Each named move below is a turn or a mirror, shown by a few rows before and after it. Which moves, in which order, take the first row of each later pair to the second? The first pair is answered.
k214 (before -> after):
1.431 -0.419 -2.010 -1.650 0.448 2.576 -1.726 1.536 -0.490 -> 0.940 0.604 2.399 0.295 -0.492 -0.129 -2.210 2.984 -0.467
1.414 0.441 1.598 1.028 -1.040 -1.877 -0.645 2.602 0.366 -> 1.934 -0.760 -3.244 -0.793 0.104 1.101 0.074 1.300 0.057
-0.986 0.305 0.378 0.527 0.537 -0.485 -0.365 0.809 2.434 -> -0.699 -0.130 -1.013 -0.165 0.807 0.462 -0.143 0.500 2.425
-1.091 0.757 0.663 2.062 2.856 3.183 -1.941 1.920 -1.073 -> -0.955 0.592 0.492 2.079 2.903 3.272 -1.974 1.876 -1.148
k253 (before -> after):
-1.577 -1.971 -1.335 -0.099 0.607 0.437 1.511 0.562 1.978 -> -0.140 -1.510 1.554 0.327 -0.076 -1.450 0.608 2.130 1.709
0.708 1.673 0.530 0.229 1.046 0.802 -0.127 -2.401 -1.082 -> -0.641 1.331 0.637 0.742 0.945 1.084 0.832 -2.770 -0.061
-2.049 0.104 -1.913 1.096 1.604 2.030 -0.010 2.596 0.743 -> -1.836 0.057 0.415 1.808 1.032 0.445 0.058 3.534 1.134
k842 (before -> after):
-0.306 1.396 0.201 -0.627 0.403 -0.300 -0.971 -1.982 -0.689 -> 0.499 -0.463 1.271 -1.258 -0.263 -1.247 0.173 -1.234 0.416
-1.072 1.368 -0.459 -0.344 0.117 0.651 -0.534 -2.848 -1.050 -> 0.152 -1.678 1.628 -1.395 -0.480 -1.024 0.930 -1.559 1.058
-1.560 -0.152 0.809 0.028 -1.187 -1.140 1.471 -1.038 -0.433 -> -1.747 0.644 0.380 0.323 -1.153 -0.704 0.822 -1.332 -1.033
k452 (before -> after):
0.826 -1.283 -1.560 -1.399 -0.136 1.454 0.421 -2.294 -0.150 -> 0.282 -1.215 -1.051 -1.134 -0.099 1.466 0.456 -2.691 -0.138
-0.693 -4.090 1.030 -0.975 -1.356 -2.505 1.628 0.529 2.762 -> -0.376 -4.003 1.017 -0.940 -1.339 -2.503 1.696 0.681 2.729
1.587 0.765 0.373 0.326 2.073 0.129 -1.240 1.012 -0.789 -> -0.201 1.554 1.580 0.838 1.802 -0.319 -0.820 -0.841 -0.553
k231 (before -> after):
1.583 -0.805 -2.810 -2.287 -0.074 1.984 0.846 -1.020 -0.923 -> -0.535 2.720 1.918 0.439 -0.855 -0.515 -0.548 -2.351 -2.081
-1.121 -2.599 -1.162 -0.236 0.103 1.768 1.655 1.287 1.387 -> 0.626 -1.459 1.300 -1.861 -0.940 -0.668 0.883 -2.904 -0.434
-0.056 -2.066 0.201 -0.750 -0.167 0.451 1.248 -0.325 0.375 -> -0.399 -0.952 1.754 0.102 -0.447 -0.624 0.661 -1.075 -0.059
2.700 0.400 3.589 -0.579 -0.895 -2.244 -1.104 0.142 -1.085 -> 0.344 -0.028 1.690 1.852 0.085 -0.214 -0.593 4.662 1.064

(two moves a pair)
2.673 -0.253 -1.365 -0.529 0.624 1.627 -1.479 -2.019 -1.719 -> 0.051 1.388 -1.418 1.667 0.957 2.257 -2.068 -1.468 -1.669 -> k231 k214
-1.174 2.823 1.817 1.447 0.276 0.133 -0.430 2.412 1.900 -> -0.142 4.360 1.549 1.015 0.354 -0.027 -1.438 1.068 0.110 -> k253 k452
0.239 2.882 -1.806 -1.450 0.393 1.364 -0.965 -2.350 -3.031 -> -1.392 3.911 -0.755 1.166 0.392 1.309 -1.500 -0.173 -2.849 -> k452 k231
-0.862 0.766 -0.464 0.126 0.476 0.615 -0.535 -1.090 -0.583 -> -1.307 0.337 -0.078 0.412 0.488 0.556 -0.095 -1.138 -0.094 -> k253 k214
-0.377 0.518 -0.698 -0.222 1.899 -0.038 1.510 -1.496 -0.891 -> 1.543 -0.004 -0.204 -0.155 1.886 -0.669 0.969 1.167 -1.187 -> k214 k452
0.512 1.299 1.173 -0.223 1.032 0.650 -1.748 -2.237 -1.144 -> 2.837 -0.799 1.403 -1.256 0.939 0.249 -1.081 0.143 -0.392 -> k452 k842
2.052 0.970 1.727 0.420 -0.967 -1.657 -0.725 1.098 -1.958 -> 3.134 -0.765 -0.533 -0.913 -0.277 -0.387 -0.243 1.508 -1.396 -> k231 k231
4.214 -0.547 -0.858 -1.868 -0.018 -0.142 0.228 2.583 -2.019 -> -0.894 -0.428 -4.263 -0.905 0.715 2.984 1.849 0.247 -0.322 -> k842 k253
1.592 0.034 -1.280 -2.718 1.910 1.618 0.502 2.122 -1.687 -> 0.505 2.474 1.666 -0.505 1.505 0.177 -0.772 2.618 -2.486 -> k214 k842
3.843 -2.208 -1.161 -1.759 0.713 0.428 -0.100 0.875 1.222 -> -1.127 2.123 -0.638 0.706 1.002 1.176 -1.067 -4.126 -0.059 -> k842 k452
-2.590 1.730 2.168 -0.489 -1.332 -0.992 0.341 -1.499 -0.026 -> -3.010 0.493 1.890 -0.693 -1.278 -0.778 1.261 -1.353 0.865 -> k214 k253
0.761 -0.927 -0.934 -1.570 0.059 1.039 -0.178 -1.191 -1.358 -> 0.097 1.032 1.814 0.261 -0.346 -0.494 -1.123 -0.608 -1.755 -> k214 k842
0.901 0.599 -1.692 -3.112 -0.922 -0.272 1.835 -2.848 -0.401 -> -2.272 0.820 0.253 1.333 -1.052 -0.483 1.840 3.212 1.925 -> k214 k231
2.200 -0.289 3.605 0.390 -0.450 -1.963 0.313 0.727 -0.429 -> -0.073 -0.717 -2.736 -0.886 0.847 2.503 1.370 -2.427 -0.425 -> k253 k253
3.111 -4.053 2.824 -3.530 -0.214 -1.614 2.547 -1.954 1.822 -> 3.174 -2.767 3.506 0.278 0.516 -1.201 0.658 5.632 1.720 -> k231 k452
2.807 -0.257 3.086 -0.650 -0.908 -2.739 -1.030 0.383 -1.445 -> -0.979 1.838 -2.551 -0.044 0.615 1.550 -1.164 -2.721 -2.667 -> k842 k253
1.802 -2.486 -1.056 -2.471 0.096 -0.458 1.150 -1.320 1.265 -> 1.587 -2.759 0.831 -1.945 -0.435 -1.564 1.220 -0.473 1.632 -> k253 k253
0.012 3.252 2.401 0.598 -0.048 -1.525 -1.977 -2.353 -2.302 -> 1.931 2.386 0.570 1.258 0.540 -0.053 -2.743 3.202 -1.956 -> k452 k231
2.207 0.997 3.816 -0.254 -1.027 -3.420 -0.506 -0.574 -1.107 -> 2.238 0.701 -0.508 1.157 0.545 0.053 -1.349 5.066 -0.926 -> k231 k253
0.814 -1.250 -1.040 -0.419 0.380 -0.900 -0.538 -1.538 -1.356 -> 0.373 -0.286 0.197 0.620 0.461 -1.367 -1.009 -1.388 -1.897 -> k214 k842
2.368 -0.537 1.461 -1.657 -1.708 -2.550 0.078 1.767 -0.586 -> 0.670 -0.624 -2.455 -3.174 -0.956 -0.094 1.089 -2.085 -0.537 -> k452 k214
0.246 1.500 0.231 -1.412 -1.205 0.241 1.457 -1.616 -0.847 -> 2.118 0.729 -0.206 -1.749 -0.980 0.312 0.951 0.383 -1.015 -> k214 k452
-1.582 -1.118 -0.257 -1.052 -0.847 0.645 0.090 -0.211 1.420 -> 0.350 -0.379 1.623 -0.687 -1.122 -0.939 -1.062 0.957 0.280 -> k214 k253
-0.594 2.225 -0.322 0.489 -0.084 -0.262 -1.990 1.017 -0.919 -> 1.406 -0.848 -0.907 -1.337 -0.179 -0.223 -0.379 2.306 0.790 -> k231 k842
0.012 1.941 -0.053 0.487 -0.375 1.725 -2.506 -0.182 -1.893 -> 1.079 1.159 -0.784 -0.704 -0.190 1.835 -2.080 -0.626 -1.792 -> k231 k231
0.823 -1.341 -0.155 -4.742 -1.656 0.848 2.098 -5.645 0.574 -> -5.464 3.775 2.412 1.848 -1.503 1.199 0.150 -2.609 0.439 -> k842 k231
